First come named turns, each shown by rows before and after it. For each pair of rows after them, which turns, in which order, take the first row to the second? The first pair is done for you.
pibu:
[-2.42 -1.49 -1.12  4.08 -2.73 -0.55 -0.33 -0.70 -2.64] -> [-2.13 -0.12 -2.13  2.93 -3.82 -1.16  1.16 -0.60 -2.52]
[ 2.06 -1.31  2.00 -6.76  1.56  0.94  0.75 -1.13  0.32] -> [ 2.94 -3.47  4.12 -0.42  3.75  1.54 -2.54  0.24  1.00]
[-0.43 -2.20 -1.86 -0.68 -0.86  1.01  1.67 -0.88 -0.62] -> [-0.30 -2.88 -1.06  1.27 -0.11  1.05  0.30 -0.45 -0.39]
[ 0.03 -4.78  0.42 -2.88 -0.48  0.86 -0.82 -2.14 -0.85] -> [ 1.76 -4.13  1.21  3.18 -0.26 -0.16 -2.18 -0.28  0.80]
Fatam:
[-2.53 -1.66 -0.53  2.18 -0.26  0.68  1.32  0.21 -0.46] -> [-1.04  1.01 -0.56  2.36 -0.51 -0.53  2.05  1.45  0.94]
[ 1.94 -3.33 -1.21  0.19 -1.63 -0.42  1.10 -0.10  0.99] -> [ 2.43 -1.97 -1.35 -0.04 -1.68 -0.69  1.52  0.29  1.55]
[-2.40  4.11  0.00 -0.27 -1.97 -1.50  0.96  0.80 -2.39] -> [-3.61  2.44  0.01 -1.33 -1.56 -0.70  0.44 -0.31 -3.34]
zisi:
[-0.32 -2.00  2.37  0.74  1.38  1.67 -2.43  0.57 -2.19] -> [ 1.91 -1.17  2.65  0.82  2.05  1.25 -1.96  1.27 -0.52]
[ 0.31  3.75 -1.32  2.21 -1.72 -3.93  0.95  1.18 -0.06] -> [-0.43  3.60 -1.53  1.90 -2.19 -3.94  1.24  0.72 -0.91]
[ 0.04 -1.91 -1.60  0.57 -1.42  0.15 -1.34 -0.23 -0.80] -> [ 0.64 -1.87 -1.06  1.38 -0.87  0.25 -2.11  0.02 -0.64]
vibo:
[ 1.22  0.61 -0.19  0.47  0.32 -0.76  0.70  0.97  0.56] -> [ 1.22  0.74 -0.36  0.51  0.11 -0.96  0.67  0.88  0.34]
[-2.55  1.72  1.30  0.94  0.29 -2.33  2.14  0.18  0.45] -> [-0.13 -1.42  2.42  1.26  2.48 -1.16  0.78  0.11  2.34]
[-0.65 -1.16 -0.05  0.00  0.33  0.59  0.59 -0.52  0.08] -> [-1.41 -0.37 -0.16 -0.04 -0.36  0.00  0.87 -0.68 -0.74]
[-0.68  4.98  2.84 -0.63  2.27 -0.27 -0.65  0.56 -0.48] -> [ 2.79  0.55  2.89 -2.24  3.13  1.37 -0.32 -0.22  2.13]
Then:
Between the rows of a pair lie two turns.
[-1.72  3.96 -0.69 -1.37  1.49  0.09 -0.30  0.22 -2.83] -> [-0.83  2.65  0.83  0.28  3.67  0.82 -2.49  0.88 -1.96] : pibu, zisi
[ 0.79  2.61  0.80 -2.45  0.60 -1.64  1.68 -0.10  0.27] -> [-2.67 -1.20  0.44 -0.52 -0.15 -0.48  0.15 -1.89 -2.63] : zisi, Fatam
[-0.22 -0.26  2.30  0.82  2.68  0.46 -2.01  0.46  0.49] -> [ 0.95 -3.07  0.86 -0.96  1.46  1.22 -0.57 -0.60  1.47] : vibo, pibu
[ 1.34  0.37 -0.28  3.84 -1.43 -2.07 -0.67  0.47  0.28] -> [ 0.79  1.01 -1.50 -2.36 -2.57 -1.86  1.76 -0.89 -0.17] : zisi, pibu
[-2.26  5.52  0.45 -0.10  0.15 -1.91  0.64  1.20 -1.25] -> [-4.29  0.59  2.11  0.61  2.31  0.21 -2.56 -0.01 -2.80] : Fatam, pibu
[-1.99  2.82 -2.39  1.01 -2.70 -2.34  1.86 -0.18 -1.45] -> [-3.35 -2.47 -0.16  1.90  1.02  0.11 -2.24 -1.29 -2.67] : pibu, pibu
[ 2.27  0.93  1.68 -2.26  3.06  2.55  0.95 -0.32  1.64] -> [-1.19  0.67 -1.00 -3.47 -0.49  2.19  2.89 -1.97 -1.30] : Fatam, vibo
[ 0.04  0.37  1.41 -0.39  2.67  0.38 -0.09 -0.18  1.99] -> [-0.47 -0.67  1.47  0.90  2.71  0.64 -0.62 -0.48  1.35] : Fatam, Fatam
[ 2.35  0.22  0.40  1.01 -0.34  0.00 -0.08  2.08  2.68] -> [-0.73  3.51  0.82  0.18 -0.37 -0.56 -0.49  2.11  0.22] : pibu, vibo
[ 1.60 -1.56  1.02  0.42  2.21  0.32  0.73 -0.22  1.66] -> [-1.86  0.37 -0.96 -0.71 -0.70 -0.73  2.11 -0.96 -1.05] : vibo, zisi
[ 0.79  0.08 -0.94  3.59 -2.64 -1.30  0.19  0.60  0.46] -> [ 0.48  3.13  1.82  2.31  0.42 -1.12 -1.43  1.69  0.85] : Fatam, vibo
[-1.15 -1.46  2.61  0.24  4.19  0.88 -3.22 -0.30 -0.63] -> [ 3.00  0.54  1.93 -2.33  3.73  0.15 -0.42  0.71  2.56] : zisi, zisi
[ 0.81 -3.99 -1.20  2.31 -1.93  0.06 -0.22 -0.19  0.81] -> [-2.06 -2.04 -2.35  0.27 -3.31 -0.54  0.79 -1.01 -1.36] : vibo, pibu
[ 0.33  0.55  1.47 -0.53  1.80  1.77  1.75  0.13  1.63] -> [-1.38 -1.65  0.83 -0.18  1.22  2.35  1.38 -0.91  0.20] : zisi, Fatam
[-2.42 -2.74  0.89  0.40  0.09  0.83 -2.50 -1.51 -2.43] -> [ 0.86 -3.06 -1.58 -2.84 -1.99  0.60  0.99 -1.93 -0.05] : zisi, vibo
[-1.85 -1.99 -0.64 -1.45 -0.33 -0.09 -1.37 -1.07 -2.04] -> [ 0.30 -1.89  0.93  0.80  1.87 -0.16 -2.90  0.33 -0.08] : zisi, zisi
[ 4.03  0.47  0.30  1.46  0.09 -0.41  0.62  1.39  2.87] -> [ 0.25  0.31 -1.55 -3.88 -2.03 -0.10  2.65 -1.20 -0.23] : pibu, zisi
[-0.76 -1.43  1.11  0.81  1.86  1.17 -1.97 -0.70 -0.36] -> [ 2.04  0.00  0.77 -0.44  1.95  0.76 -0.78  0.02  1.77] : zisi, zisi
[ 4.14  2.39 -2.27 -2.54 -1.02 -0.43  2.82  0.16  1.47] -> [-2.53  0.07 -2.85 -1.77 -2.57  0.46  1.54 -1.95 -3.83] : zisi, zisi
[ 2.76  2.94  1.61 -3.31  0.24  0.76  2.72  0.03  2.45] -> [ 2.89  2.20  3.71 -0.66  2.79  1.28  0.07  0.94  2.87] : vibo, vibo
[ 0.08  3.86 -1.35  0.87 -0.68 -1.64  2.13  0.64  1.40] -> [ 0.20  0.94  1.07  3.30  2.51 -0.19 -1.72  0.88  1.70] : zisi, vibo
[-2.13  2.31 -0.45  1.72 -1.17 -1.41  0.04  0.99 -2.25] -> [ 2.54 -2.90  0.69  1.14  1.53  0.65 -0.79  0.87  1.49] : zisi, vibo
[-0.30 -1.79 -0.11 -1.60 -0.33  1.19  1.29 -1.17  1.54] -> [-3.10  0.32  0.65  0.34  0.22  0.49 -0.20 -0.87 -0.63] : vibo, pibu
[-0.92 -1.42 -2.40 -0.06 -0.06  0.50  1.12  0.52 -0.14] -> [-0.96  1.38 -1.61  1.07  0.17 -0.28  0.52  1.66 -0.03] : vibo, Fatam
[-4.01 -0.39 -0.53 -2.50 -0.41  0.01  0.24 -1.64 -3.21] -> [-0.31 -1.71  2.30  0.55  3.82  0.91 -2.82  0.17 -0.31] : vibo, zisi
[-1.70 -1.85  0.07 -0.78 -0.97  0.74 -0.61 -0.78 -0.97] -> [-0.14 -2.44 -0.71  0.33 -2.05  0.30  0.36 -0.64  0.46] : pibu, vibo
[-2.22  4.17  1.02  4.02  0.92 -1.85 -1.56  1.56 -1.14] -> [ 2.28  0.34  2.88 -1.11  4.87  0.66 -2.11  0.83  2.28] : Fatam, vibo
[ 2.34 -3.17 -1.35 -3.35  0.23  1.56  1.00 -2.00  1.43] -> [ 2.01 -4.73 -0.33  2.04  0.94  1.48 -1.63 -1.21  1.07] : zisi, pibu
[-0.53 -3.03  1.09 -1.61  1.20  1.00 -4.40  1.46 -0.53] -> [ 3.51  0.77 -0.42  0.60 -1.27 -1.39 -1.71  3.68  2.58] : pibu, zisi
[ 5.39 -2.09  0.57 -2.89  4.07  0.63 -1.51  1.49  4.11] -> [-3.69  3.62 -3.34 -4.63 -2.52 -2.04  1.57 -0.34 -3.27] : vibo, zisi
[ 2.67 -0.76 -0.99  2.16 -1.59 -0.46 -0.06 -0.13  0.58] -> [ 0.31 -0.84 -1.74 -0.67 -2.66 -0.27  0.79 -1.43 -1.69] : pibu, zisi
[-1.98 -0.40 -0.03  1.52 -0.40  0.02 -0.26 -1.02 -2.19] -> [ 0.91  0.20  1.19  2.56  1.27  0.02 -0.93  0.22  0.57] : zisi, zisi
[ 2.89  2.17 -3.46  0.61 -4.05 -3.76  4.18  0.37 -0.82] -> [-2.70 -3.07 -2.26 -2.97 -2.15 -0.52  1.60 -2.92 -5.35] : zisi, pibu
[-3.46 -1.38 -0.16 -5.66 -0.01  1.45  0.12 -2.30 -2.82] -> [ 2.20  1.97  2.20  5.32  1.65 -0.78 -2.40  2.78  1.92] : pibu, Fatam
[-2.20  0.14 -1.45  3.15 -2.05  0.83 -0.74  0.67 -0.44] -> [ 0.54  1.07 -0.73  3.76 -1.11  0.65 -0.59  1.76  1.80] : zisi, zisi
[-0.03  2.58 -0.73 -2.36  0.35 -0.90  1.74  1.76  1.39] -> [-1.71 -2.33  0.72  1.70  2.00  0.91 -1.82  0.83  0.08] : Fatam, pibu
[ 2.71  2.05 -0.71  2.34 -1.42  0.04 -0.12  0.63 -0.68] -> [ 1.25  1.17 -1.60 -2.42 -1.52  1.07  1.06 -1.44 -2.07] : zisi, pibu
[ 1.14  1.25  0.26  0.00  3.25 -0.49 -0.88  1.00  0.20] -> [ 1.48 -0.87 -0.55 -1.87  2.62  0.28 -0.04 -0.39  0.46] : vibo, pibu
[ 0.66 -3.16 -0.03  0.36  0.58  0.48 -0.74 -0.60 -0.02] -> [-1.79 -1.31 -0.61  0.60 -0.86 -0.52 -0.27 -0.85 -1.90] : vibo, zisi
[ 2.43 -1.75 -0.11 -1.49 -0.23  0.57  1.46 -0.36  1.78] -> [-2.38  1.52 -0.06 -1.32 -1.30 -0.62  1.04 -0.77 -1.89] : vibo, Fatam
[ 2.52 -3.74  0.53 -3.24  1.43  1.68 -0.39 -1.31  1.99] -> [ 3.14 -3.93  1.16  1.39  1.48  1.27 -1.79 -0.18  2.64] : zisi, pibu
[ 3.49 -2.70 -2.34 -1.04 -1.70  0.80  3.04 -1.26  1.96] -> [-2.38  4.31 -1.47 -1.00 -1.69 -0.98  1.75 -0.53 -2.57] : vibo, Fatam
[-1.55 -5.36 -2.93 -1.33 -3.96  1.05  1.92 -1.63 -1.03] -> [-0.70 -3.08 -3.83 -0.07 -5.35 -0.10  2.84 -0.91 -0.33] : Fatam, pibu
[ 1.69 -2.16  3.45  4.47  0.95  1.08 -4.84  3.58  1.22] -> [ 2.01  4.39 -1.34 -0.42 -5.65 -2.20  2.27  3.14  1.32] : pibu, zisi
[ 0.20 -2.31  0.73 -1.30  1.78  2.30 -1.93 -1.53  0.48] -> [ 2.59 -0.17  0.38  2.33  1.22  0.78 -1.60  0.37  2.43] : zisi, pibu
[ 1.11 -1.63  1.08 -2.05  2.00 -0.18 -0.38  0.07 -0.84] -> [-0.86 -0.27  0.22 -1.91  0.59 -0.79  0.08 -0.34 -2.59] : vibo, zisi
[ 3.39  2.40 -0.04 -0.82  0.82 -0.52  0.80  1.10  2.85] -> [ 1.52 -2.29  1.58  0.12  3.05  1.44 -2.49 -0.13  1.17] : Fatam, pibu
[ 1.53 -1.63  1.03 -1.45  1.85  0.22  0.31 -0.97  0.77] -> [ 0.48 -1.66  0.49 -2.39  0.93  0.17  0.73 -1.38 -0.06] : zisi, zisi
[ 2.30 -2.71  2.20 -2.17  3.39  2.28 -1.28 -0.26  1.87] -> [ 4.37  2.45 -0.04 -1.37 -0.04 -0.23  2.03  1.42  3.54] : pibu, pibu
[-0.45  2.99  0.04 -2.49  2.21 -0.88  0.02 -0.18  0.06] -> [-1.36  0.78  0.93 -1.12  3.38  0.19 -1.90 -0.50 -0.64] : zisi, pibu
[ 2.20 -2.29 -2.31  2.68 -1.74 -0.45  1.18  0.11  1.84] -> [ 0.40  2.78 -2.91 -1.29 -2.21 -1.67  2.68 -0.01  0.58] : vibo, Fatam
[ 0.02  5.39  1.55 -5.10  1.05 -2.34  0.79 -1.00 -0.34] -> [ 0.69  1.53  4.46  2.30  4.28 -1.13 -3.91  0.42  0.30] : pibu, pibu
[ 0.27 -2.41  0.78 -0.06  1.06  1.38 -1.68 -0.97  0.32] -> [-1.13 -1.66 -1.21  1.20 -2.15  0.10  0.24 -1.41 -0.75] : vibo, Fatam
[-1.61  2.10 -1.49 -3.30 -2.44 -0.88  2.59 -0.34 -1.67] -> [-3.87 -1.08  0.50  1.16  0.04  0.66 -1.76 -0.48 -3.71] : zisi, pibu
[ 2.25 -1.96  3.07  2.15  4.17  1.00 -3.20  1.63  1.56] -> [ 1.18 -5.55  0.28 -3.71  1.19  2.13 -0.15 -1.66  0.25] : vibo, pibu
[ 1.08  3.19  2.58  0.54  2.19  0.01 -0.90  1.39  2.25] -> [-2.30 -0.27  1.81 -3.25  1.85  1.75 -0.75 -1.33 -0.57] : pibu, Fatam
[-0.06  1.49  2.42 -0.59  2.01  0.36 -1.87 -0.15 -1.50] -> [ 1.18 -0.62  0.80 -3.28  0.58  1.10  0.14 -1.35 -0.59] : vibo, zisi
[ 1.29 -0.58  1.92 -3.33  2.75  0.91 -1.64  2.54  0.82] -> [ 1.58 -1.01  1.95 -1.54  2.74  0.88 -2.06  2.81  1.21] : zisi, pibu
[ 3.13  3.34 -0.72  0.17 -1.46 -1.17  1.41  1.87  2.30] -> [ 0.22  3.34  1.54  3.37  1.10 -0.65 -2.06  2.26  0.06] : zisi, vibo
[-1.39 -3.46 -0.50 -2.28  0.04  1.04  0.45 -1.70 -0.91] -> [-3.03 -2.11 -1.04 -1.68 -0.73  0.43  0.71 -1.65 -1.91] : zisi, vibo
[ 1.40  0.37  1.35 -1.77  1.59  0.45 -1.00  0.80  2.21] -> [-0.93 -0.53  0.95 -3.04  1.56  0.83 -1.27 -0.38  0.41] : vibo, pibu
[ 0.27 -3.83  1.95  2.93  4.31  1.77 -3.71 -0.73 -2.31] -> [ 3.73  5.73 -1.34 -0.68 -0.12 -2.38  2.77  1.48  0.67] : Fatam, pibu
[-0.11 -2.29 -0.64  1.95 -2.21  1.25  2.23  0.54 -1.11] -> [ 0.40 -2.44  0.22  3.01 -1.18  1.51  1.34  1.14 -0.55] : zisi, zisi
[ 0.35 -0.98 -0.38  2.18  0.55 -0.01  0.58  1.02 -2.20] -> [ 1.66  1.20 -0.16 -0.26  1.26 -0.48  1.66  1.65 -0.80] : zisi, Fatam
[-1.81 -0.66  0.12  2.80  1.23  0.58  0.17 -0.80 -0.87] -> [1.20 0.52 0.50 2.67 1.89 0.45 0.87 0.37 1.77] : zisi, zisi
[-1.01 -2.69 -2.61 -0.95 -2.05  1.37  2.57 -0.84 -1.47] -> [ 0.46 -2.65 -1.74  3.88 -1.70  0.92  1.14  1.06 -0.39] : pibu, pibu
[-2.83  0.38  0.06  0.97 -1.52 -0.76 -0.08 -0.32 -3.11] -> [-1.49  3.36  0.08 -0.44 -1.49 -1.70  0.91  0.42 -1.94] : Fatam, Fatam
[-4.90  1.03  1.78  2.02  2.46 -1.39 -2.29 -2.34  0.84] -> [-2.21  4.11  0.99  3.19  1.26 -3.15 -0.51 -0.72  2.84] : pibu, zisi
[-0.69  3.35 -1.28  1.71 -3.91 -0.88  0.11  1.51 -1.10] -> [-1.73 -0.27  2.36  0.99  1.24  1.83 -4.02  0.78 -1.97] : pibu, vibo
[ 1.01  0.67 -0.26 -0.25  1.17  0.18 -1.39 -0.80  1.28] -> [ 0.57 -0.31 -0.24  0.51  1.08  0.57 -1.83 -1.01  0.82] : Fatam, Fatam
[-1.61 -3.12 -1.00  1.54  0.70  0.11 -1.75  0.13 -0.85] -> [ 0.30 -2.02 -3.00 -1.29 -1.50 -0.68  1.51 -0.29  0.51] : zisi, vibo
[-1.11  4.22  0.75 -1.48  1.26 -1.86 -0.70  0.57 -0.88] -> [-2.08  1.19  1.60  1.71  2.25 -0.91 -3.02  0.19 -1.71] : Fatam, pibu
[-5.13  1.14 -0.90 -4.37  0.36  0.68 -0.25 -0.42 -3.28] -> [-0.93 -1.11  2.60 -1.13  5.29  2.10 -3.89  1.56  0.25] : vibo, zisi
[ 1.97 -0.31  0.08 -2.95  0.77 -0.68  0.35  0.74  1.72] -> [-2.45 -0.20  0.10 -2.41  0.27 -0.52 -0.72 -0.05 -2.07] : vibo, Fatam
[-1.17  2.52 -0.34 -3.04 -1.87 -1.10  1.42  0.97 -2.09] -> [-3.08 -0.38  1.06 -0.29 -0.02  0.09 -1.90  0.60 -3.60] : zisi, pibu
[-0.82 -2.40  0.83 -0.40  2.36  1.56 -0.91  1.27  0.52] -> [ 0.59  1.20  0.20 -1.75  1.56  0.36  0.98  2.26  1.93] : pibu, Fatam
[ 0.32  1.68  0.68  1.32 -0.42 -1.33 -0.20  1.33 -0.52] -> [ 1.22  1.10 -0.50 -0.48 -1.59 -1.19  1.50  0.49  0.11] : vibo, vibo
[ 0.12  3.58 -0.01  2.11 -0.64 -1.47 -0.51 -0.57 -1.47] -> [-1.93  2.46  0.15  0.05 -0.11 -0.58 -1.06 -1.77 -2.73] : pibu, zisi
[ 3.20 -1.61 -1.20  0.04 -2.47  0.23  1.28  0.83  2.28] -> [-0.14 -2.72 -1.84 -0.58 -3.68  0.63  1.22 -0.81 -0.61] : zisi, zisi
[ 1.07  1.26 -1.81  0.44 -2.09 -1.36  1.63  0.31  0.86] -> [-1.57  0.51 -1.69  1.18 -2.29 -0.96  0.50 -0.43 -1.07] : zisi, zisi
[-0.28  3.67  1.55 -0.26 -0.60 -0.11 -0.65  1.21 -0.01] -> [ 0.71  0.93  2.77 -1.65  0.96  1.64 -1.87  0.56  0.55] : pibu, vibo
[ 0.62 -6.37 -0.56 -3.20 -1.21 -1.48 -1.63 -1.00 -0.55] -> [ 4.71 -0.46 -0.80 -0.39 -1.89 -4.13  0.06  2.34  2.81] : Fatam, Fatam
[ 1.51 -1.46 -2.15 -0.79 -2.99 -0.29  0.38 -0.82  1.91] -> [-0.04 -3.42 -1.48 -1.30 -2.06  0.90 -1.15 -1.68  0.53] : pibu, zisi
[ 0.98 -2.78 -1.12  4.25  0.88  0.59  0.08 -0.14  0.98] -> [ 2.19 -0.06 -2.89  0.27 -0.98 -0.28  3.27 -0.22  1.84] : zisi, pibu
